In the data rows, 500 means zero.
Each row below has a hidden score, from 0 to 40, with 20 about the middle. What is it? The score is a weighted sum of the row's numbers plus the product of two more (or one squared), each taken from its middle value.
567,449,553,535,440,468,403,411,528,703,489,388,564,460,481,481 >> 16
596,477,536,465,541,616,537,568,522,410,430,600,438,517,437,433 >> 22
311,360,495,496,604,207,357,500,501,671,429,350,447,602,563,616 >> 7
542,491,471,442,512,453,445,510,408,635,469,378,642,367,487,478 >> 22
597,589,451,479,405,541,516,409,489,530,568,521,567,437,549,453 >> 21
599,572,469,575,398,661,507,534,465,473,517,513,468,397,520,551 >> 22
585,511,560,560,509,526,455,620,608,434,431,538,577,632,476,441 >> 24
405,513,526,597,477,485,549,441,419,477,631,527,433,548,655,578 >> 24
488,576,556,535,408,430,481,333,465,547,586,418,539,478,583,532 >> 21
581,559,473,606,507,487,538,405,361,409,515,514,480,523,573,599 >> 29
740,473,502,507,534,554,505,676,595,425,415,557,579,504,455,366 >> 20
543,458,452,574,521,558,536,637,512,361,493,484,563,498,444,386 >> 27
473,468,507,479,505,472,411,465,407,626,505,361,628,392,450,499 >> 22
522,576,473,513,379,537,523,483,537,544,579,462,561,429,505,583 >> 20
343,385,540,398,584,337,313,507,425,694,384,338,219,527,502,640 >> 3
630,507,532,461,524,551,519,668,538,465,424,599,483,471,483,390 >> 17
570,539,503,596,450,480,609,608,480,540,532,467,492,479,514,448 >> 26
526,580,474,492,429,561,578,481,431,426,546,578,533,410,511,489 >> 22
500,298,439,461,690,417,333,509,434,539,312,402,437,557,464,421 >> 18
466,349,485,440,660,442,391,555,513,548,336,359,463,574,466,486 >> 18
531,589,503,524,414,641,485,496,477,522,500,502,485,446,586,520 >> 23
527,606,528,541,396,596,501,293,499,444,597,537,550,461,450,529 >> 32
529,567,544,552,401,583,514,470,442,467,582,505,574,424,466,476 >> 28
548,495,506,517,480,501,485,521,529,512,544,520,452,549,497,472 >> 20
405,380,477,421,637,369,299,542,483,676,419,336,329,625,411,581 >> 4
585,615,520,475,402,578,514,354,567,397,632,528,545,395,512,568 >> 13
504,310,422,504,666,425,334,655,510,575,344,389,387,561,532,451 >> 10
580,565,482,591,435,480,563,459,524,539,588,524,517,351,503,403 >> 19
471,361,470,463,634,433,422,462,613,493,332,379,511,614,472,448 >> 11
421,500,353,422,482,557,572,460,462,535,511,629,431,516,500,391 >> 7
552,499,522,463,448,506,455,394,486,715,388,341,628,494,399,455 >> 25
560,491,463,578,498,574,598,456,554,346,499,577,466,552,536,525 >> 20
421,521,496,574,404,547,452,346,401,486,600,480,510,495,610,554 >> 29
394,530,504,495,545,493,528,419,315,469,529,561,375,493,552,593 >> 20
646,470,557,471,538,514,542,610,531,447,480,541,569,572,466,452 >> 23
565,462,501,497,499,455,448,484,413,682,502,322,653,501,443,428 >> 27
578,539,495,534,434,474,622,529,512,563,521,457,579,457,476,461 >> 28
432,488,507,441,492,415,434,389,463,616,540,419,618,472,456,607 >> 18
467,575,529,528,419,553,579,371,408,456,602,428,499,390,595,503 >> 22
452,586,540,548,431,568,531,497,487,509,515,502,542,530,433,510 >> 26
368,362,460,500,674,336,365,501,496,540,411,389,505,618,531,445 >> 15
534,556,488,509,402,640,557,501,540,536,572,538,529,483,541,523 >> 25
556,583,511,453,389,592,511,487,523,475,645,546,579,444,506,509 >> 28
464,566,537,539,413,486,531,409,526,493,572,557,645,492,513,541 >> 21
379,553,503,587,408,516,494,447,506,406,600,512,562,416,514,596 >> 19
390,299,417,540,689,337,398,519,516,519,383,451,492,646,504,402 >> 15
535,509,553,553,468,411,558,498,537,546,571,549,406,550,452,507 >> 17
550,497,503,403,488,546,556,521,583,454,522,534,438,550,487,522 >> 17
457,327,463,540,642,420,378,540,412,572,290,471,412,489,456,460 >> 21
683,516,414,339,559,665,509,666,491,507,412,618,320,471,614,560 >> 11
554,567,482,558,414,490,521,488,585,473,628,546,572,415,429,521 >> 19
322,511,521,430,415,706,576,357,583,546,616,468,482,463,687,586 >> 12
551,591,507,581,403,481,554,491,605,480,557,538,583,461,472,450 >> 19
596,492,486,436,540,605,513,539,558,392,431,619,530,491,543,407 >> 12
371,560,529,515,336,555,526,371,430,508,599,383,533,472,655,574 >> 25
515,575,493,516,409,545,570,565,497,508,524,511,589,458,432,516 >> 24
563,532,422,471,543,558,614,478,419,459,464,508,462,508,496,575 >> 32
488,547,505,443,516,482,519,502,518,444,527,551,468,525,543,552 >> 17
453,535,532,378,525,502,515,523,522,429,506,549,527,485,376,467 >> 21
578,532,499,480,507,521,499,544,431,444,497,562,446,485,483,473 >> 19
520,497,431,565,490,566,543,593,466,448,525,479,462,427,650,550 >> 18
476,512,491,540,438,531,570,489,461,600,572,490,575,458,528,494 >> 23
383,647,508,521,408,453,560,409,512,430,652,517,604,455,516,610 >> 24
529,506,455,493,565,431,573,494,431,437,514,541,476,499,529,437 >> 24
522,521,562,474,520,530,604,494,590,414,488,589,456,521,397,584 >> 19
492,283,521,511,705,412,389,520,443,547,294,486,490,558,478,316 >> 24
669,486,521,517,517,515,534,721,567,400,428,540,464,545,451,449 >> 21
573,511,496,549,522,552,503,621,530,389,492,562,565,534,436,460 >> 24
401,333,547,530,657,399,319,565,455,560,347,397,507,641,556,465 >> 16
472,597,457,595,437,552,597,605,515,465,595,553,569,391,445,470 >> 21
487,479,449,427,488,411,453,467,530,622,545,406,673,497,418,558 >> 19
507,573,531,445,475,531,438,354,500,713,415,357,599,474,314,483 >> 26
492,507,492,604,463,577,538,639,542,378,473,535,472,422,431,573 >> 22
586,516,510,599,565,575,576,524,514,374,497,548,513,473,531,553 >> 25
473,556,447,421,518,485,534,494,500,425,467,547,389,520,599,513 >> 14
578,520,493,418,499,537,467,451,495,663,445,381,636,458,436,427 >> 24
418,532,457,483,401,566,545,447,451,504,600,407,579,521,549,549 >> 30
411,382,467,456,612,333,344,495,471,589,365,354,416,594,519,609 >> 11
236,545,526,418,479,487,549,395,398,535,611,603,315,356,549,631 >> 11
531,596,485,601,398,472,593,527,491,483,589,431,560,294,519,367 >> 25
625,483,496,512,574,546,551,685,487,359,485,548,535,539,390,421 >> 29
611,448,518,463,577,557,505,635,585,454,490,501,546,493,472,423 >> 17
523,612,507,539,475,596,605,559,725,438,619,614,635,419,297,501 >> 24
392,350,522,435,637,302,336,493,515,582,397,411,420,663,503,523 >> 10
372,524,462,474,333,684,482,363,393,378,571,416,543,516,691,627 >> 33
612,442,497,551,562,533,537,717,565,335,473,455,618,483,449,436 >> 25
436,533,529,552,526,593,518,540,534,348,504,571,451,503,525,509 >> 21
513,577,528,498,404,519,599,517,501,545,583,508,566,374,464,484 >> 22
548,599,476,613,449,535,622,579,538,524,532,524,594,453,414,538 >> 30
538,567,541,586,463,458,630,533,562,567,538,503,572,402,363,384 >> 30
504,499,471,498,519,624,520,530,544,404,513,552,487,489,477,502 >> 22
440,567,502,563,418,608,583,499,455,539,565,427,607,494,586,428 >> 31
583,489,534,367,531,411,607,508,509,463,456,658,403,540,485,448 >> 14
480,340,532,566,694,546,355,478,452,446,267,338,513,586,462,300 >> 30
528,583,533,598,425,516,556,491,501,495,552,488,577,478,368,492 >> 27
580,473,534,531,516,491,516,540,567,395,497,520,499,532,479,427 >> 18
424,581,565,521,363,617,541,343,327,465,560,438,481,439,657,576 >> 27
518,534,490,568,506,445,535,494,539,420,540,589,517,528,494,485 >> 19
550,593,553,568,415,506,567,533,523,520,567,483,580,457,456,526 >> 25
499,299,408,496,704,420,314,473,512,460,301,417,540,624,501,319 >> 16
410,520,445,421,497,492,446,396,430,579,506,431,568,484,438,521 >> 21
465,554,544,445,498,547,555,389,475,558,505,681,374,509,581,515 >> 16
523,315,519,526,659,402,298,473,570,583,305,364,453,618,520,415 >> 10
472,522,522,488,485,482,575,451,485,479,540,554,451,510,652,544 >> 12
346,411,550,429,603,334,341,507,385,718,413,319,352,575,511,595 >> 9
467,507,488,458,509,496,460,393,464,667,428,389,625,465,466,447 >> 23
562,558,507,549,397,551,569,512,496,519,525,435,565,491,588,518 >> 23
504,601,498,553,398,535,566,494,597,418,629,587,541,449,449,504 >> 22
552,518,430,442,564,517,508,504,527,388,537,452,613,566,509,417 >> 25
500,516,636,518,451,512,406,363,544,751,486,373,594,491,340,508 >> 28
573,568,453,466,438,579,555,506,404,460,526,495,560,387,478,500 >> 26
379,597,535,486,440,534,605,462,510,492,563,506,667,400,418,556 >> 25
477,287,444,423,672,532,338,505,455,546,276,371,342,476,529,462 >> 12
565,593,465,488,393,636,456,487,507,446,615,505,555,424,625,526 >> 26
642,478,457,514,547,565,507,676,564,420,483,601,570,516,442,397 >> 20
359,575,498,428,482,397,459,262,604,737,423,372,571,500,260,518 >> 19
497,564,590,561,432,509,648,539,514,554,512,525,530,391,452,453 >> 28
494,579,492,403,457,438,560,378,431,527,517,601,314,531,676,542 >> 12
480,514,477,540,476,545,530,429,473,432,551,523,488,515,589,600 >> 20
377,556,474,362,521,574,580,459,419,426,438,598,417,511,485,474 >> 20
488,572,535,571,394,567,438,418,455,540,605,464,502,414,495,626 >> 27
